<119>: -8	-5	11	6	-8	-7	8	-4	22	-8	3	-19	-23
<54>: -24	8	-4	-19	-6	14	15	-12	-11	-29	20	34	-46
<86>: -20	-22	12	18	16	-12	3	-5	44	1	-9	-3	-51
<88>: 38	-5	-10	-24	37	-40	19	-1	15	-25	-15	30	0
<79>: -8	-5	11	6	-8	-7	8	-4	22	-8	3	20	-42
<54>?
-24	8	-4	-19	-6	14	15	-12	-11	-29	20	34	-46
<79>?
-8	-5	11	6	-8	-7	8	-4	22	-8	3	20	-42

<72>: -5	2	-32	-20	-2	19	-1	6	-4	0	-10	11	30	-22	1	-6	19	-20	-6	42	15	31	-11	1	15	3	20	-9	-1	-2	14	-6	16	-16	-9	-2	-9	4	-13	-15	3	-15
<10>: -2	-3	-10	-26	2	16	-1	9	-14	0	-5	8	7	-38	13	8	-6	-10	12	2	6	12	-10	-14	23	-7	2	-7	-7	5	0	4	8	-16	-5	1	-2	6	6	-15	24	-8
<87>: 3	2	-6	-8	-1	10	-1	6	-7	12	-6	3	-8	-20	6	10	1	-1	2	-17	-6	-5	-10	-3	-4	-7	-10	-2	-3	-2	12	4	10	-4	-5	4	-1	11	5	0	16	-11
<146>: -5	2	-6	-8	-1	16	-1	4	-4	-5	-6	8	9	-14	10	2	1	-10	1	18	2	12	-8	-1	8	-7	3	-9	-1	-2	12	3	11	-16	-5	-3	-5	3	-2	0	3	-15
<7>: 25	2	-6	-19	6	16	-2	24	-21	0	-6	8	-26	-42	10	17	1	-12	28	-28	1	-13	-10	-1	5	-19	-32	-9	-1	-2	4	24	21	-9	-5	29	11	34	10	-9	18	-15
<10>?
-2	-3	-10	-26	2	16	-1	9	-14	0	-5	8	7	-38	13	8	-6	-10	12	2	6	12	-10	-14	23	-7	2	-7	-7	5	0	4	8	-16	-5	1	-2	6	6	-15	24	-8
<7>?
25	2	-6	-19	6	16	-2	24	-21	0	-6	8	-26	-42	10	17	1	-12	28	-28	1	-13	-10	-1	5	-19	-32	-9	-1	-2	4	24	21	-9	-5	29	11	34	10	-9	18	-15

<44>: -5	-12	49	17	-1	17	-2	-4	-21	-4	-2	7	1	19	28	8	-15	3	17	4
<42>: 12	-5	14	-10	-21	13	-2	-4	-1	-4	7	7	-7	7	-3	-3	-3	-4	7	4
<129>: 3	15	-13	-16	-1	-4	-2	-4	-1	9	-2	-7	1	0	-3	8	-5	-6	10	4
<170>: -14	-4	14	3	16	-7	-2	-4	4	-12	-10	-21	1	-11	22	8	-5	10	7	4
<83>: 3	-4	14	3	-1	7	-5	-4	-1	-4	-2	8	1	7	4	-2	-5	-4	7	4
<35>: 17	-4	14	-16	-3	21	-2	4	15	-4	8	29	-41	7	-17	8	24	-4	7	4
<148>: -5	-4	36	3	1	7	-2	-4	-10	-9	-5	7	25	11	46	8	-30	-4	7	4
<11>: 8	-4	13	3	-1	-3	-2	-4	-1	-4	-2	-4	20	-16	4	14	-5	-4	-1	4
<170>?
-14	-4	14	3	16	-7	-2	-4	4	-12	-10	-21	1	-11	22	8	-5	10	7	4
<148>?
-5	-4	36	3	1	7	-2	-4	-10	-9	-5	7	25	11	46	8	-30	-4	7	4
<11>?
8	-4	13	3	-1	-3	-2	-4	-1	-4	-2	-4	20	-16	4	14	-5	-4	-1	4

<25>: -11	-12	-4	-5	-12
<63>: -3	-3	-4	-48	-3
<32>: 19	-3	-4	-48	-3
<32>?
19	-3	-4	-48	-3
<25>?
-11	-12	-4	-5	-12

